[[  4 -11 -12 -18 -28 -47]
 [ -7   1  20  26  41  55]
 [ -5 -13   0   5  17  17]
 [-20  -9 -20  -3 -17  -9]
 [  6   8  17  15  13  15]]
->
[[-47  55  17  -9  15]
 [-28  41  17 -17  13]
 [-18  26   5  -3  15]
 [-12  20   0 -20  17]
 [-11   1 -13  -9   8]
 [  4  -7  -5 -20   6]]

[[ 7 72]
 [40 62]
 [ 4 36]
 [16 36]
 [ 0 33]]
->
[[72 62 36 36 33]
 [ 7 40  4 16  0]]

[[ -1 -13 -16 -20  -5  14 -17  -7 -17  12   4  45  36  51  17]
 [-19 -22 -32 -32  -9 -22 -49 -19 -50 -32  -7  35  52  50  42]
 [-25 -16 -28 -29   9 -21 -44 -28 -41 -23  34  50  40  58  20]
 [ 13  -6   0  -4 -12  18   8   6   5  17 -21  -3 -16  -8  -7]
 [ 12  -5   2   3  -9 -17   7   5   1 -20 -27 -18  12  -9  33]
 [  2   4   9   9  15 -25  11 -10  12 -16  19 -18 -31 -24  -8]]
->
[[ 17  42  20  -7  33  -8]
 [ 51  50  58  -8  -9 -24]
 [ 36  52  40 -16  12 -31]
 [ 45  35  50  -3 -18 -18]
 [  4  -7  34 -21 -27  19]
 [ 12 -32 -23  17 -20 -16]
 [-17 -50 -41   5   1  12]
 [ -7 -19 -28   6   5 -10]
 [-17 -49 -44   8   7  11]
 [ 14 -22 -21  18 -17 -25]
 [ -5  -9   9 -12  -9  15]
 [-20 -32 -29  -4   3   9]
 [-16 -32 -28   0   2   9]
 [-13 -22 -16  -6  -5   4]
 [ -1 -19 -25  13  12   2]]

[[ 14  -3  17 -30]
 [-25  58  29 -10]
 [ 30  26   4 -12]
 [-30  58 -14   6]
 [ 29   2 -28  38]
 [ 26 -36 -14  43]
 [ 32 -11 -27  51]
 [ -5  -6  15  65]
 [ 31  38 -22  52]
 [  2  26  19 -34]]
->
[[-30 -10 -12   6  38  43  51  65  52 -34]
 [ 17  29   4 -14 -28 -14 -27  15 -22  19]
 [ -3  58  26  58   2 -36 -11  -6  38  26]
 [ 14 -25  30 -30  29  26  32  -5  31   2]]

[[  1  35  -2  -9]
 [-55   5 -33 -32]
 [-24  20 -15 -28]
 [  1  10  14 -12]
 [-24  23 -10 -20]
 [-32  28 -32 -48]
 [-12  27  -7 -31]
 [ -4  38  -9 -26]
 [  3  17 -19  -4]
 [-18  40  -5 -32]]
->
[[ -9 -32 -28 -12 -20 -48 -31 -26  -4 -32]
 [ -2 -33 -15  14 -10 -32  -7  -9 -19  -5]
 [ 35   5  20  10  23  28  27  38  17  40]
 [  1 -55 -24   1 -24 -32 -12  -4   3 -18]]

[[ 32  43  68  52 -38   3]
 [ -8  49  48  65 -48 -31]
 [ -9   6 -17 -14  36  -7]]
->
[[  3 -31  -7]
 [-38 -48  36]
 [ 52  65 -14]
 [ 68  48 -17]
 [ 43  49   6]
 [ 32  -8  -9]]

[[ -3  -5  29  29   1  35 -17  34 -15  33]
 [  1  10 -10   3  12  16 -11  11  -1   9]
 [-37  13  36  -7 -15  33 -15  29 -38  16]
 [ 62 -11 -28  27  15 -48   7 -49  55  35]
 [ 11 -34   7  -3 -19 -11  26  -3   2 -27]
 [ -7   3  10 -26 -24 -29  13 -33  -4  -1]
 [ 23   6 -18  50  46  53 -34  49  11  38]]
->
[[ 33   9  16  35 -27  -1  38]
 [-15  -1 -38  55   2  -4  11]
 [ 34  11  29 -49  -3 -33  49]
 [-17 -11 -15   7  26  13 -34]
 [ 35  16  33 -48 -11 -29  53]
 [  1  12 -15  15 -19 -24  46]
 [ 29   3  -7  27  -3 -26  50]
 [ 29 -10  36 -28   7  10 -18]
 [ -5  10  13 -11 -34   3   6]
 [ -3   1 -37  62  11  -7  23]]
---
[[ 16 -66]
 [-11 -10]
 [-27  22]
 [ 14  26]
 [ 28  37]
 [-32  18]
 [-42 -13]]
->
[[ 16 -11 -27  14  28 -32 -42]
 [-66 -10  22  26  37  18 -13]]

[[-51  58   1  -9  13  -7 -51 -23   6  -6]
 [ 21 -34  10   8  74 -13 -40  38 -27  58]]
->
[[-51  21]
 [ 58 -34]
 [  1  10]
 [ -9   8]
 [ 13  74]
 [ -7 -13]
 [-51 -40]
 [-23  38]
 [  6 -27]
 [ -6  58]]

[[ 21  22 -10  22  47  22  32  20 -28 -33  21]
 [ 46 -10 -48  29  -4  28  43 -49  23  -2 -35]
 [  1 -18  55 -69  25 -33 -29  20  16 -17  10]
 [  6  -1  48 -36   0 -53 -39 -12  10  -7   6]
 [-47 -17  10  17 -44 -20 -50   4  48  18  20]
 [ 42 -12 -41  27  -5  32  47 -51  24   1 -36]]
->
[[ 21  46   1   6 -47  42]
 [ 22 -10 -18  -1 -17 -12]
 [-10 -48  55  48  10 -41]
 [ 22  29 -69 -36  17  27]
 [ 47  -4  25   0 -44  -5]
 [ 22  28 -33 -53 -20  32]
 [ 32  43 -29 -39 -50  47]
 [ 20 -49  20 -12   4 -51]
 [-28  23  16  10  48  24]
 [-33  -2 -17  -7  18   1]
 [ 21 -35  10   6  20 -36]]

[[ 29  76 -14 -34]
 [-17 -11  35 -49]
 [-30 -29  41 -60]
 [-25 -53  13  41]
 [-27 -48 -20  36]
 [-50 -48   5  10]
 [ 55  64 -43  21]
 [-24 -17  51 -65]
 [-53  -2   0 -54]
 [-36 -54   9  35]
 [ 72  44  58  23]
 [  8  13  -7 -35]]
->
[[ 29 -17 -30 -25 -27 -50  55 -24 -53 -36  72   8]
 [ 76 -11 -29 -53 -48 -48  64 -17  -2 -54  44  13]
 [-14  35  41  13 -20   5 -43  51   0   9  58  -7]
 [-34 -49 -60  41  36  10  21 -65 -54  35  23 -35]]

[[ -4  -1  14  12  -3  -2  -3  -5  -5   2   1   1   4]
 [  3   7  15 -42 -13   7  -4   8 -34   2   7 -12  -1]
 [  0  -3 -20   7   6   8   6   5  20   4   4   5   3]
 [ -1  -4   4  54  -3  -6  14  -9   9   1   5  -8  -4]
 [ -1   7 -33  -1   0  -3   4   1  62   3 -12   5   3]]
->
[[ -4   3   0  -1  -1]
 [ -1   7  -3  -4   7]
 [ 14  15 -20   4 -33]
 [ 12 -42   7  54  -1]
 [ -3 -13   6  -3   0]
 [ -2   7   8  -6  -3]
 [ -3  -4   6  14   4]
 [ -5   8   5  -9   1]
 [ -5 -34  20   9  62]
 [  2   2   4   1   3]
 [  1   7   4   5 -12]
 [  1 -12   5  -8   5]
 [  4  -1   3  -4   3]]

[[ 0  4 45 64 21]
 [ 2 13 51 65 21]]
->
[[ 0  2]
 [ 4 13]
 [45 51]
 [64 65]
 [21 21]]
